128 stands for zero in the data rows.
Here is a table of points, one per row:
[103 100 119  67 112 131  86 107 133 119 128 123 104  95 110 136  74 122
 166 165  89  83 220  66 143 122 154 130 128 192 135  39 112 109  79  85
 166 173 163 191  93 161 162 123 118 136 171 102]
[110  94 187 134 191 143 155 133 130  46 143 132 198 134  73 166 158 146
 110 196 111 177  82 102 152 184 114  81 119 150 106 142 113  97 205 170
 156 124 199 152 114 183 150 150 145 110  74 198]
[110 116 171 101 184 136 192 117 106 138 102 116  87 111 126 120 104  93
 150 124 107 156 118 105 129 218 165 176  94 111 163 137 131 114  63  82
 120 171 144  86 128 134 208  90 150 133 127  53]
[128 127 127 100 124 109 110  74 141  96 109 131 188 113  97  87 122 115
 172 202  48 116  67 136 122  67 158 218 158 126  96 168 151  68 100 127
 155  99 176  92 105 124 165 117 124 230 188 130]
[ 79 141  80 125 186 142  61 149  98 138 146  84 105 207 141  57 166 165
 140 140  91 178 112 104  90 110 110 131 115 164 231 143 161 130 180 118
 103 147 127 181 125  62 188 160 185 154  73  85]
[ 90 108 215 119  92 163 163 145  71  67 122 109 145 192 153 235 158  65
 162 140 150 109 111  81  73  86 117 208 145 194 162 120 158 161 110 196
  68  69 124  81  74  84 105 138 129  85 135 153]
[116 104  83  85 103 183 130 140  42 110 139 187 138 189 192 163  82 163
 141  42  90 126 154 120 151 141  94 145  98  88 151 159 132 117 125 160
 147 126 133 117 170 112 126 117  36  65 142 138]
[172 175 156 145 141 177 164  48 175 135 119  78  87 170 116  87 115 194
 140 138 121 142 166 170  88 135 123 138 162 110 112 133  76 132 107 156
 149 134 192 138 185  96 126 148  79  88 135 255]
[ 99 167 148 136 128  91  96 130 154  85 201 132 119 131 152 192  97 116
  68 167 125 147 132 185  65 106 141  86 140  73 184 123 146 165 120 151
 147  61 155 106 205  67 118 124 160 171 181 107]
[131 117 124 134 107 126 115  88 204 133  85  79  49  83 157 154 168 178
 136 167 132  72 130 121 205 145  54 151  60 130 122  94 135 128 165 177
 146 213  78 133 151 170 106 225 142 177 110 144]
[130 171 122 157  85 149  79 148  93 168 166  72 182 112  76 181 106 123
  89 103 102 160 117 113  94 193 124 116 103 141  83 175 141  89 113 163
 101 184 193 138  80  71  97 139 108 195 115  90]
[209 144 155 126 145  50 167 127 153  90 139 114  99 114 139 140 123 221
 132 103 139  69 125 108 195 202 176 110 142 167 148 114  90  57 122  91
  69 118 128  98 156 162  55  62 150 110 148 166]
[175 165  97 128 127  96 192 196 110 123 145 220  58 130 105 143 118  48
  77 202 151 147 180 103  58 168 154 165 116 105  99 189 174 152 161 118
 189 150 129 111  94  72 118 127 146 152 129  87]
[ 80 205  86  92 128 160  70  73 145 107  58 121 110 149  88 124  88 128
 156  95 187 101 147  18 183 164 134 117 133  79  80 147 122  73 139 151
 155  93 178 188 171 155 118 123 155 140 134 160]
[127 146  81 104 193 176 147  98 155 156 136 128 103 169 158 129 179 157
  66 135 150 113  95 171  40  53 136 188 119  97  54  26  93  98 127 120
 106 135 164 137  62 166 125 121 201  77  62 110]
[ 66 113 230  77  94 147 149  96  71 180 118 170  79 109 166 157 182 166
 134  96  87 167 140 185 119 160 148  80 116 174 141  65 119 119 195  99
 117  99 121 134 111 146 130  82  71 169 123  91]
[ 99 148 109  77 186 122 113 101 123 196 176 140 153 133  85 133 124 120
  76 130  85  93 154 135 198  85 158 141 111 135 179 182 125 213 196 160
 133 114  63  92  67  73 109 114 220 131  71 180]
[ 61 150 110 110  91 104 142 104  94  91  67 138 148 107 123 131  79 160
  55 172  74 151 108 124 157 123 139 114 107  93  81 109  81 209 204 158
 105  57  89 141  88 123  98 124  64 111 183  77]
[ 94  84 140  90 153  83 193 144 181  98 148 175 111  91 121  86 134 138
 160 104  87 102  85 165 137 164  13 177 182 139 135 115 144 117  68 191
 170  87 164 181  86 121 107  46 148 161 124 123]
[ 32  65  41 111  68 139 166 134 214  30 137 100 106 142  76 141 156 164
 143  56 165 144 140  81  85 120 174  58 142 156  90 138 151 126 116 130
 156 134  38  71 179 147  91 107 134 145 125 114]
[ 92  90 113 143 111 148 102 115  98 146  87  22 191 159 174 175 134 122
  11  73 121 151 173 180 112 117  75 160 126 114  74 145 175 140  83 139
 148 174  73 135 156  87 122  78 152 123 171 128]
[ 98 107 146  76  78  91 105 147 223  64 146 130  70 138 105 104 107 199
 134 132 150 134 102 129 149  72 125 121  28  89 116  46 160 128 136 121
  59 146 191 110 158  96 197 116  93 106 163 143]
[126 112  77  96 194  85 124 199  60 164 128  33 123  86 131  43 125  57
  92 144 233 113 150 133 113 125 121  96  75 154 117 123  97  67 136 113
 131  80  93 152  80  87 107 105  37 149 127 130]
[ 98  76 182 150 138  52  77 153 178 205 110 106  92 206 172 121 173 126
 208 179  59 134 112  47 124 138 134  81 222  49 113 143  91 138 120 146
 159 112  76 112 101 137 174 125 104  82 125 106]
[188 212 121 114 110 160 171 143 181 152 136 145 140 141 104 142 144  89
  79 168  75 107 158  96 148 105  72  68 160 162 113  90 166 105  96 118
  73  83 102  68 113 136 236 119 101 172  95 181]
[104 122 128 153  70 102 225  21  68  93 140 109 147  54 125  40  98 106
 136  89 112  88 127 104 106  90 132 106 129  67 143  99 108 105 128  88
 101 148 115 158 147   6  91 168 138 106  62 144]
[140  91  91 144 178 184 148 116 183 144  94 195 147  62 132 109 137 157
 106 113 130 216 141 102 164 118  74 155 198 193 102 134 143 127 152  89
  80  70 114  99 243  84 119 193 130  88 149 102]
[141  98  66 160 148 134 149 142  71  89  95 113  97 117 150  98 143 128
 162 177 141 102 172 222 127 203 115 111  44 129  69 141  81 126 142 125
 100 123  56 110 142  81 135 141 190 141 168 138]
[132 103 233 204 163 178  57 127 151 150 144 125 109 112 110  31 106 171
 102 137 195 118 158 117 150 166 141 123 140 154  80 158 158 220  84 158
 114  75 111 121  81 174 116 107  89 110  68  66]
[154 121 152 152 106 211 133 189 188 117 155 132 155 168 116 110  95 138
 104 131 138  87 115 144  80  52  68 169 109 156 167 192  10 156 142  78
 154 175 109 129 132 160 149 101 117 140 129  44]
[ 99 128 100 149  68 194 141 205  91 197 148 126 132 106 122 180 112 126
 174 167 128 156  78 129 186 185 113 174 192  74 101  59 112 168 140  70
 144 118 103 116 142  49 153 107 133 164  77 140]
[104 200 136 146 142 168 155 236 139  93  44  88 106  99 172  86 140  67
 144  41  74 117 141 142 218 109 191  89 125  87 110 195 157 113 188 167
 161 152 177 104  84 135 136 111 158  86 137 102]
[227  58 123 148  94 142  83 107 137 140 133 143 193  74 131 160 147 123
 131  64 131  84 148 156  90 113 128  87 115 136 144  40 124 163 143 179
 212  86 153  82 106  54 182 119 182 100  95  54]
[223  43 133 117 155  78 119  68 108 154 101 182 224 150 157 166 161 126
 123  93 154 165 153 103 201  99  87 155  64  74 132 156 106 126  81 127
  95 114 101 179  75 112  88 123 157 185 142 197]
[131 114  97 134 134 146 117 158 153 121  67 150 124 159 104 115  46 137
  68 185 115 113 114 117 128 174 161  98 142 156 255  59 124  45  66 142
 110 120  72 151 106 121 141 144 174  95 147 130]
[ 84 220 150 112 150 138  93  99 121 140 127 180 195  80  33 129 184 167
 195 122 186 157  93 154  85 150  52 111 150 102 200 105 163 175 107 134
 141 173 114 101 103 151 161 128 114  56 179 199]
[188  80 105 172 178 140 110  98 158 151  61 134 151 133 147 166  47  78
 187 226 133  97  96 121 115  79 111 107 126  93 165 142 213 110 195 125
 107 165 180 127 132 155  69  53  81  76 128 118]
[134 191  94 212 141 131 118  98   6  92 126 136 106  54 148 203 141 162
 115 151 115 128 134  86 112  66 160 176 106 107 151 126 106 111  60 182
 155 111  64 161 157 218 157 126 112 140  61 109]
[ 99 102 134 121 183 122 212  77 116 115 176 143 113 159 111 166  47 102
 116 170 144 177 110 174 168  57 101  77 184 113 126 175 140 183  50 162
 129 176 203 153 104 133 148 168 152 127 108 125]
[161 126  99 132 139 168 111  89 223 160 132 139  98  71 175 165 157  23
 166 133 139 183  47 134 107 154 199  89 118 157 179 196  52 204  44 166
 121 114 159 182  73 119 124 130 121 165 121 183]
[ 76 139 145 149 189 109 119 108 221 164 171 142 121  98  87 187 145  95
 197 113  82  86 131 132  58  95  96 153 115  87 107 158 161  72 160 164
  92 125 109 146 171  74 103 128  58 139  85 109]
[119 101 114 157  78  85  94  75 144 113 167  94 156  94 161 119  54 104
 113  81 107 152 158 111 102 183  98 250 118 159  95  88 127 205 182 108
 107 129 133  98 206 193 171  93 118  88  99 224]
[111 151 128  93  98 107 113  79 110 233 146 140 133 160 122  55  74 115
 209 123 132 132 134 174  79 119 134 127 129 170 118  88 122  68 145 235
  95 140  91  55 149 194 127 158 136 116 190  93]
[135 111 127  87  85  78 122 163 124 160 131 135 128 101 138 182  90 241
 186 111 171  41 114 153  70 146 143  71 178 144  61 253 166 154  78  68
  98 105 177 162 122 139 183 163 140 121  99 146]
[169 139 207  60  94 156 147 155 107 139 129 156 140  45 224  80 127 144
  65 140 205 157 110  80 102  91 147 135 181 110 142 186 144 121 197 154
 126 163  52 164 199 146 143  69 163 144 152 149]
[ 90 171 101 125  69  17 125 210 128 172 119 133 138 119 127 108 103 100
 139 102 177 178 152 124 172 121  57 101  89 129 155 152  85 119  83  92
 119  95 208 104 133 193  65 159 159 102  72 150]
[117 102  91 163  69 161 110 153  36 102  95 146  87 111 139  67 102 128
 172 134  81 145 132  90  93  91  88 103 139 157  67 116 124 124 122  73
 154 135  83  83 118  96  63  54 149 153 162 189]
[208 216 131 138 154  91  74 126 134  48 114 139 119 165 142 115 140  90
 129  78 115 129 118 148  82 143  92 100 206 144 101  41 134 165 172 104
 101 188  95 207  85  97 152 162 140 119 125  74]
[241 126 136 102  93 112 100 159 139 141 192 152 124 166 125  44 136 147
 110 129 146 161  85 146 201 124 166 133  56 158 114 108 188  87 129 162
 180  90 109 135 145 130 119 178 118  66  58 104]
[101 120  92 125 119  77 100 197 101 131  61 158 163 148  84 119 207  80
 125 167 153 125 154 157 163 111 218 151 177 144 160 109 102 144 102 204
  83 232 173 109 192  67 108  81 103 171  60 109]
[141 169 111 130 137 124 119 103 139 121 204  88 144  84 175 136 220 178
 136 158 141 134 153  99 171 117 166 130 117 181  84 140  68 100 118  80
 127 157 133 112  54 100 100 129 177  32 216  90]
[141 156  82 175 163 107 215 153 135 119 159 133 236 203 215  95 112 162
 166 113 152 138 135 107 143 143 170 140 133 108 174 102 176 190 178 140
 133 122 165 118 100 159 149 151  56 215 128 102]
[187 103 171 140 200 113 124 242 103  92 107 112 110 149  60 196  88 119
 172  70 113 193 118 127 122  71 144 107 111 110 113 104  87 121 174 130
 141 125 123 133 134 163 136 165 160 158 140 139]
[169 106 124  90  56 144 121 134 148  58 135  86 172 119 107 102 186  68
 176 166  90 148 195 164 114 132 148 155 109  59 151 186 148 124 110  94
  69 107 107 177 140 213  50 172 154 114 103 125]
[ 53  86 161 192 116 194  60 150 143 145 204 179  79 101 159 151 117 118
 103  91 153 111 153 183 185 123 161 142 159 114 114 104 111  29 145 109
 126 160  86 138  57 168 153 166 132 120 199 194]
[179  67 144 126 120 110  97  92  46 111 111 131  65 135 102 120 201 155
  35  98 164  88 131 139  96 182 121 125 167 126 164 190 115  77 186  79
 139 133 187  60  91 167 150 174 108 137 158 108]
[164 156 160 186 153 126 116  36  59 120 181 150 104 220 128 127 183  54
 157 122 166 110  96 161 217 156 100  71  97 161 113 199 149 124 115  79
 132 117 149  98 188 148 124  75 132 167 135  30]
[118 106 134  92 190 135  98 176 108 148 139 123 183 139 159  80 124 118
  28 110 131  55  83 106  73 168 132  95  73 128  78  96  97 171  51  88
 174 160 127 101 208 182  87 212 110 110 153 178]
[ 56 143 145 187  34  85 209 113 131 182  71 175 163 181 127 136 141 105
  96  92 121 114 119 127 118 112 171 117  55 179  92 149 136 115 147  80
 156 104 107 202 151 143 127 121 133 103 177 153]
[145 117  79 130 123 147 168 154 122 213 153  58  39 109  38 139 179 158
 124 128 101  88 127 101 147 128 141 162 160 123 202  72 170 188 113 111
 123 100 170 201 218 200 115 138 111 143 221 142]
[155 190 167 111 148 131 136  91 183 106  84  99 118 152 114 176 102 140
 145 112 146 146 109 196 134 136 168 159 198 121 162 126 160 124 114  20
 177 119  96  85  70 111  74 161  52 146  74  97]
There is one direction along which these points spread out most. Take the direction at right angles to it along which they spread out most. Go by this last direction. For each point below, how far along it does it lie, from 0 to 99? The average is 50, and the first point in the table lies past the average. One standard deviation of the points above along it is 16.
[ 56 143 145 187  34  85 209 113 131 182  71 175 163 181 127 136 141 105
  96  92 121 114 119 127 118 112 171 117  55 179  92 149 136 115 147  80
 156 104 107 202 151 143 127 121 133 103 177 153] 40
[179  67 144 126 120 110  97  92  46 111 111 131  65 135 102 120 201 155
  35  98 164  88 131 139  96 182 121 125 167 126 164 190 115  77 186  79
 139 133 187  60  91 167 150 174 108 137 158 108] 34
[223  43 133 117 155  78 119  68 108 154 101 182 224 150 157 166 161 126
 123  93 154 165 153 103 201  99  87 155  64  74 132 156 106 126  81 127
  95 114 101 179  75 112  88 123 157 185 142 197] 38
[141 156  82 175 163 107 215 153 135 119 159 133 236 203 215  95 112 162
 166 113 152 138 135 107 143 143 170 140 133 108 174 102 176 190 178 140
 133 122 165 118 100 159 149 151  56 215 128 102] 47
[132 103 233 204 163 178  57 127 151 150 144 125 109 112 110  31 106 171
 102 137 195 118 158 117 150 166 141 123 140 154  80 158 158 220  84 158
 114  75 111 121  81 174 116 107  89 110  68  66] 48
[208 216 131 138 154  91  74 126 134  48 114 139 119 165 142 115 140  90
 129  78 115 129 118 148  82 143  92 100 206 144 101  41 134 165 172 104
 101 188  95 207  85  97 152 162 140 119 125  74] 44
[104 122 128 153  70 102 225  21  68  93 140 109 147  54 125  40  98 106
 136  89 112  88 127 104 106  90 132 106 129  67 143  99 108 105 128  88
 101 148 115 158 147   6  91 168 138 106  62 144] 40
[ 32  65  41 111  68 139 166 134 214  30 137 100 106 142  76 141 156 164
 143  56 165 144 140  81  85 120 174  58 142 156  90 138 151 126 116 130
 156 134  38  71 179 147  91 107 134 145 125 114] 55
[169 139 207  60  94 156 147 155 107 139 129 156 140  45 224  80 127 144
  65 140 205 157 110  80 102  91 147 135 181 110 142 186 144 121 197 154
 126 163  52 164 199 146 143  69 163 144 152 149] 35
[140  91  91 144 178 184 148 116 183 144  94 195 147  62 132 109 137 157
 106 113 130 216 141 102 164 118  74 155 198 193 102 134 143 127 152  89
  80  70 114  99 243  84 119 193 130  88 149 102] 59
[101 120  92 125 119  77 100 197 101 131  61 158 163 148  84 119 207  80
 125 167 153 125 154 157 163 111 218 151 177 144 160 109 102 144 102 204
  83 232 173 109 192  67 108  81 103 171  60 109] 36
[169 106 124  90  56 144 121 134 148  58 135  86 172 119 107 102 186  68
 176 166  90 148 195 164 114 132 148 155 109  59 151 186 148 124 110  94
  69 107 107 177 140 213  50 172 154 114 103 125] 50
[ 99 128 100 149  68 194 141 205  91 197 148 126 132 106 122 180 112 126
 174 167 128 156  78 129 186 185 113 174 192  74 101  59 112 168 140  70
 144 118 103 116 142  49 153 107 133 164  77 140] 46
[134 191  94 212 141 131 118  98   6  92 126 136 106  54 148 203 141 162
 115 151 115 128 134  86 112  66 160 176 106 107 151 126 106 111  60 182
 155 111  64 161 157 218 157 126 112 140  61 109] 42
[ 79 141  80 125 186 142  61 149  98 138 146  84 105 207 141  57 166 165
 140 140  91 178 112 104  90 110 110 131 115 164 231 143 161 130 180 118
 103 147 127 181 125  62 188 160 185 154  73  85] 40
